One turn sends every row of this set to another row. A few are shown first. Where does it send the rows asked after them?
J_252: [-35.2 1.2 -13.5 12.3 33.1 -7.1 7.6 15.0 0.0 -9.7 11.0 -4.5 -35.1]
J_189: [-16.3 18.3 -13.7 14.9 -39.7 -1.2 12.5 4.2 14.1 0.7 -6.0 4.8 -20.7]
J_324: [-11.9 1.1 -8.9 -13.0 15.6 10.1 16.3 -11.2 -11.9 -11.8 26.6 -16.5 -24.6]
J_845: [-10.6 -15.6 6.8 13.5 9.7 -10.6 15.8 9.6 -7.2 -2.3 -19.0 -8.0 26.1]
J_983: [-29.0 8.6 -6.3 -26.0 17.4 9.4 14.6 7.0 -0.2 -3.6 15.4 -12.4 -27.2]
J_894: [-4.4 22.6 1.5 8.5 16.7 -24.1 2.2 15.2 15.5 -6.5 -25.5 -3.6 0.5]
J_513: [-12.3 -12.4 5.2 11.6 11.5 -9.7 15.8 9.9 -4.2 -1.7 -18.3 -7.1 26.8]
J_653: [-23.9 8.8 -15.8 0.7 -9.6 -3.9 6.5 21.7 19.2 13.8 12.6 -2.6 -42.6]
J_443: [-13.1 -10.9 -6.0 8.8 -17.8 -13.9 6.0 14.1 7.8 4.4 4.3 -14.4 -55.1]
J_216: [-15.8 -5.6 -2.2 -13.1 -19.4 -6.0 10.4 -8.1 3.8 -17.9 4.0 2.7 22.6]
J_534: [6.4 9.2 7.8 16.6 11.9 -31.0 1.8 9.9 7.8 -13.9 -31.5 -12.0 -8.1]
J_809: [0.0 -7.2 -14.0 20.6 -16.2 -5.9 8.6 -4.4 0.1 -0.6 23.7 -12.2 -45.4]
J_602: [-25.3 -7.7 0.0 -21.0 -19.0 -10.7 9.1 3.4 9.6 -13.9 -9.0 3.1 17.1]
J_526: [-12.5 -13.6 6.5 11.3 10.8 -10.6 15.0 10.9 -5.4 -1.5 -20.5 -7.5 25.2]
J_658: [-9.2 9.1 -10.5 21.8 -44.0 -5.6 11.9 -1.1 7.7 -4.2 -8.4 -1.7 -25.6]
J_40: [-23.6 -9.0 3.6 -24.7 11.1 -4.0 13.2 10.3 -3.6 -7.3 -1.3 -22.1 -41.9]
J_632: [-12.4 12.6 -22.3 12.7 -8.5 4.0 9.7 2.5 9.7 6.5 32.4 -0.8 -32.8]
J_973: [-21.5 -11.5 -10.1 22.4 28.6 -11.5 7.6 4.4 -8.6 -18.5 12.3 -11.1 -41.5]
J_396: [16.9 14.2 1.4 24.5 13.2 -23.7 3.0 -4.2 2.1 -18.7 -14.6 -10.3 -0.5]
J_494: [-8.7 -18.1 2.5 -9.2 -24.5 -12.0 9.1 -12.8 -2.6 -23.1 -1.9 -5.2 13.3]
J_701: [5.0 28.0 -4.9 16.4 19.0 -17.2 5.4 2.7 10.0 -11.8 -9.1 -1.4 9.1]
J_170: [-14.6 10.7 -10.2 16.4 -42.6 -6.6 11.8 5.0 12.3 -0.6 -12.6 0.1 -26.1]
J_374: [-25.9 -1.8 -16.0 19.5 33.7 -5.6 9.8 4.7 -4.9 -14.9 19.2 -6.6 -32.5]
J_550: [-7.0 -15.7 1.6 -11.7 8.4 -1.1 14.9 -7.9 -17.4 -16.4 9.6 -26.1 -38.9]
J_610: [-30.2 -10.2 -8.3 14.0 29.2 -14.9 7.8 16.3 -3.4 -13.2 2.5 -10.1 -44.7]
J_605: [-10.5 -14.0 5.3 13.5 10.5 -9.1 15.7 9.6 -7.3 -1.7 -17.5 -7.0 26.2]
J_866: [-18.6 -19.1 7.1 -15.8 -25.2 -16.9 9.0 -0.2 3.1 -19.9 -14.1 -4.7 8.7]
J_6: [-11.1 13.9 -14.3 21.9 -40.9 -0.6 13.5 -2.6 8.2 -3.0 -1.2 3.0 -19.4]

J_602 -> J_866
J_443 -> J_809
And these:
J_701 -> J_894
J_983 -> J_40
J_973 -> J_374
J_189 -> J_170

